Each path is a new rotation, seen through one point. The rows after it are directions, each followed by how far the rotation turns it, in degrees each step (0 if it stays put).
Each turn is a multiple of 5 degrees from 10 to 175, or 0.
Each row of a path follows its step; steps can be skipped.
path 1
step 0: -15 31 -20 13 8 -22 -8 26 6 -39 10 52 -28 -25 6 32 62 -36 6 13 10 -21 4
 -8 -13 4 15 9 -4 17 -1 -19 37 -25 1 -6 -12 -13 -6 20 28 -8 11
step 1: -7 16 16 21 20 9 6 9 16 13 19 7 14 23 7 31 33 41 -19 10 -1 13 -7 12 14
 -25 16 29 28 18 53 43 -45 19 10 -24 19 -11 -1 12 28 -7 28
step 2: 11 -6 -21 40 -26 -26 -37 -15 27 -22 -9 -9 -36 -23 -15 9 60 1 -34 -9 25
 -29 31 25 12 -4 17 -24 21 26 -23 3 9 14 1 -8 -17 -21 -8 14 1 -12 -22
step 3: -12 21 4 15 18 16 33 31 5 -26 37 36 -30 11 23 -6 18 22 -37 7 -12 18 1
 -31 31 -14 16 47 10 12 21 -8 37 23 -15 4 -1 -22 -12 0 40 -3 0
step 4: 18 26 3 32 1 13 -18 24 22 -8 -34 20 14 7 8 28 86 0 -2 12 -5 -10 -8 32
 -44 -2 -17 -9 17 23 1 26 7 -5 17 -6 16 -10 12 29 8 -21 5
step 5: -31 1 -7 43 -11 -34 -4 -17 14 -16 31 1 -27 16 4 27 17 10 -40 0 45 18 20
 -5 40 11 23 30 38 12 20 -17 -29 8 0 -6 33 17 -17 14 24 -9 -1
step 6: 26 13 6 23 15 22 -12 7 50 -3 -12 15 -5 -20 0 3 30 13 -27 -38 -29 -9 20
 10 15 -19 25 30 13 34 -7 21 42 -8 8 16 -16 -62 -8 7 -9 -18 -5
step 7: 9 0 -2 48 -25 12 16 39 4 -30 -4 27 -27 16 29 15 42 22 -12 20 -5 1 -2 -44
 -17 10 15 -8 7 19 2 -16 -16 32 -26 -10 32 26 7 17 34 -24 -12
step 8: -11 37 -13 17 19 -26 -7 -8 43 4 -29 10 19 11 -3 31 28 13 -59 -15 -4 26
 19 29 5 -6 -16 20 37 -6 20 8 39 -27 20 6 4 15 -14 38 20 -5 2
step 9: -9 6 30 46 -16 12 -18 -7 3 -10 -2 -21 -31 21 20 13 34 -12 -7 -3 8 -11
 -10 -30 14 10 71 35 12 39 -12 -7 -4 -1 0 3 18 -25 -11 20 -19 -38 15
step 10: 29 -6 1 27 -9 -1 8 20 61 -1 -10 42 -1 6 -28 22 4 21 -37 -19 -15 14 28
 -27 -11 -13 -6 -9 12 24 7 20 0 -21 -35 8 12 -21 -14 14 46 14 -24
step 11: 7 36 -11 4 -27 -20 2 21 13 0 -27 -12 -33 -5 34 6 42 14 -17 -7 -32 -3 -3
 -3 9 18 41 6 19 -11 38 -16 37 5 7 -26 14 32 14 28 2 -52 5
6 -2 10 9 5 -9 9 -2 -7 0 -17 4 -2 9 4 -5 3 7 4 6 3 -8 -4 -3 -4 4 -2 9 1
 -2 6 10 -12 1 -2 9 -14 -8 7 -1 -10 -3 -5 | 135
-7 -4 10 -3 11 -2 -3 1 4 -3 1 2 -11 3 3 -6 -4 5 16 1 14 7 1 -5 -3 -1 16
 -8 12 -7 2 1 7 13 0 2 7 5 9 -2 3 -6 3 | 170
7 13 -3 2 5 -2 4 18 4 -10 0 3 -2 -1 16 5 -3 -4 5 -1 -2 8 -7 -10 -7 2 -13
 -9 -5 -5 8 -1 4 -4 5 -13 -5 2 6 0 1 -1 -7 | 100
4 -2 3 -7 7 15 7 -7 -1 7 7 20 -2 -5 -1 5 13 -4 -2 1 -8 -5 -2 -7 -5 7 4
 -6 -9 -8 5 9 -2 -5 -5 7 9 6 6 -1 3 1 -6 | 110
7 4 -3 1 -2 0 -9 -6 -15 -7 -11 2 -8 -10 0 0 3 -14 2 7 -6 -1 1 6 -1 5 10
 -8 4 13 2 -13 0 1 -4 -7 5 -2 11 3 -12 -2 -1 | 160
-14 -2 16 -8 10 -5 -1 2 11 -7 -8 11 5 -7 1 -4 -8 -1 -12 -4 -2 -1 3 11
 -10 3 -5 -12 4 12 -5 7 -1 -3 -2 -2 -2 -4 -2 1 -1 8 -2 | 175
